In the rows, zero is written as 128.
A single turn carries every row of the set below to another of its rows. Some are shown first; where does it send the rows asked next?
Z_621: [103 126 150 154 150 132 130 105 109  84 148 165 107 154 117 145 116 116
 124 137 106 109]
Z_15: [128 147 165 131 152 140 126 138 143 117 122 167  79 158 134 172  78 127
 108 152 125 135]
Z_775: [114 107 133 128 106 146 133 112 122 106 118 133 131 158 150 191 121 126
  99 114 101 141]
Z_316: [115 144 163 155 142 130 103 121 158  90 118 150 134 150 135 129 133 152
 111 129 120 146]
Z_989: [119 154 175 145 143 155 107 137  84 115 124 151 129 143 136 147 104 138
  85  94 142 143]
Z_336: [118 120 154 162 133 137 132 118 116 110 145 145  92 180 136 151 151 131
  99 108 130 102]
Z_847: [ 95 156 190 115 147 163 129 143 134 100 133 129  99 170 137 181 118 118
 107 117  82 142]
Z_111: [134 144 170 122 148 169 104 123 149 111 106 130 106 152 159 123 131 135
 106 118 120 138]
Z_202: [110 166 178 124 125 149 110 147 146 127 115 166 129 161 121 183 113 118
 112 126  83 120]
Z_85: [137 162 161 147 133 138  99 124  76 104 150 120 123 155 145 139 109 122
  96 121 114 120]
Z_422: [111 143 173 170 148 130 110 163  98 116 116 130 110 154 148 146 145 104
 104  94 126 126]
Z_885: [131 132 153 109 157 137  94 157 103  83 115 152 116 173 161 148 105  94
  93 122 129 140]
Z_746: [109 126 152 136 103 145 133 178 137 111 116 141 121 155 145 143 125  89
  96 115 111 115]
Z_669: [123 114 159 156 158 132  99 102 115 104 106 138 128 146 133 195 136 126
 115 114 103 124]
Z_957: [133 139 175 140 178 121  95 147 120  85 124 151 137 168 150 181 112 114
 102 119  86 138]
Z_143: [144 153 156 148 100 139 120 125 144 100 118 132 136 166 133 155 123  82
 104 135 127 136]
Z_36: [144 131 177 148 163 122 147 149 141 105 136 169  99 183 150 148 103 126
  82 104 122 112]
Z_681: [123 170 156 149  94 146 122 134 112 111 132 154 128 161 152 153 118  96
 119 107  96 155]
Z_536: [118 127 172 154 146 150 151 164 149 101 130 142 109 142 132 182 118 128
  88 113  85 117]
Z_713: [105 151 124 140 146 115 132 137 134 115 137 163 143 152 147 140 116 156
  96 125 119 145]
Z_175: [125 104 136 112 120 149 116 130 122 105 132 178 108 186 160 155 109 126
  99 123 122 146]
Z_902: [135 153 135 120 159 155 139 110 142 121 108 121 106 145 165 148 131 102
 115 116  99 122]
Z_857: [115 131 171 136 139 121 132  87 110  98 122 138  94 157 130 152  87 134
 111 116 123 107]
Z_541: [104 170 122 113 176 126 144 136 122 104 132 144 126 152 155 151 123 120
 105 114  94 118]
Z_107: [137 133 159 134 153 122 137 135 131 157 129 154 114 175 156 159  77 116
 102 131 108 125]

Z_541 goes to Z_902
Z_15 goes to Z_202
Z_885 goes to Z_669
Now these:
Z_107 goes to Z_847
Z_336 goes to Z_36

